In the data rows, 128 means zero.
Some points, each followed by its number:
[116 150  76 167  93 255 255 119 166 156  54] 0
[111 112  67 181  99 216 255 133 124 188  80] 1
[ 83 128  45 178 125  73 134 122  86 228  23] 2
[109 132 127 182 176  97 239 105  51 157  75] 3
[117 120 109 185 115  52  93  91 109 162   9] 4
[ 97 149  92 199 168 119  22 126  83 129  46] 5
[ 94 140 101 163 123  95 151  96  79 193  71] 6
[108  81 109 177 101  98   9 142 127 128  96] 7
[ 97  74  90 134  44 177 170  77  96 157  72] 8
[ 93  71  47 162  63 255 142 117 100 207  64] 9
[ 85  95  68 155  72 254  58 107 126 188  35] 10
[ 75  72  50 148 102 255 117 102 120 174  59] 11
[107  43  39 152  66 255  24 126 138 184  56] 12
[134  75  63 119  77 249  63 128 119 182  50] 13
[ 91 105  86 133  79 255 205 118  98 183  71] 14
[ 81  81  37 183  92 150  17 140 134 147  75] 15
[147 105 153 147 161  64 114 150 122 112 120] 16
[159 113 211 137 195   9 104 161  92  78 131] 17
[128 117 186 140 170  17 148 167  89  69 161] 18
[152  74 158 150 163   0 176 173 104  95 147] 19
[130 114 223 150 219  18 146 165 128 105 187] 20
[160  91 190 161 211 100 190 171  90  64 157] 21
Which point above is nearest to each new point by angle, seen from the average point of the numbered points? Its number follows each.
[136 198 121  88 110 198  83  96 150 113 222] >> 20
[172 148 101 162 153  48 185  98 142 122  80] >> 19
[159 153 110  83 119 255 195 138 157 140 134] >> 0
[173 136 171  75  98 255  58 142 131 109 156] >> 13
[ 91 111  83 137 116 167 110 110 102 150 102] >> 11
[108  61 105 163 147  79 255 129 118 174  64] >> 3
[138 110 100  93 124  97   0  97 111  88  99] >> 7
[161  99 144 126  97 185 125 127 137  95 135] >> 21
[135  69  85 169  72  78 132 145 113 192  88] >> 2
[102 121 104 154 105 167 179 122 209  89 115] >> 0
[113  89 152 136 113 128  52 156 109  91 106] >> 7
[119  87 161 152 129 137  18 121 167 120 112] >> 7
[111 111 102 171 126  65   0 129 196 122  97] >> 7
[103 107 120 129 110 105   0 108 102 168 147] >> 7
[105 206 143  41 135 194 154  94 163 135 237] >> 20
[109  95 101 149  92 202  13 119 112 168 112] >> 12
[ 95  65  62 158  91 112 133 122  64 146  92] >> 8
[108 198 129  67 151 164 114 103 160 148 196] >> 20
[140 167  99 116 111 221 146 138 175 105 162] >> 0
[149  85 120 167 155 173 225 119 173 115  76] >> 0
[152 204 108  65 126 255 156 106 157 139 191] >> 0
[131 166 149  74  93 206  67 142 146 115 166] >> 13
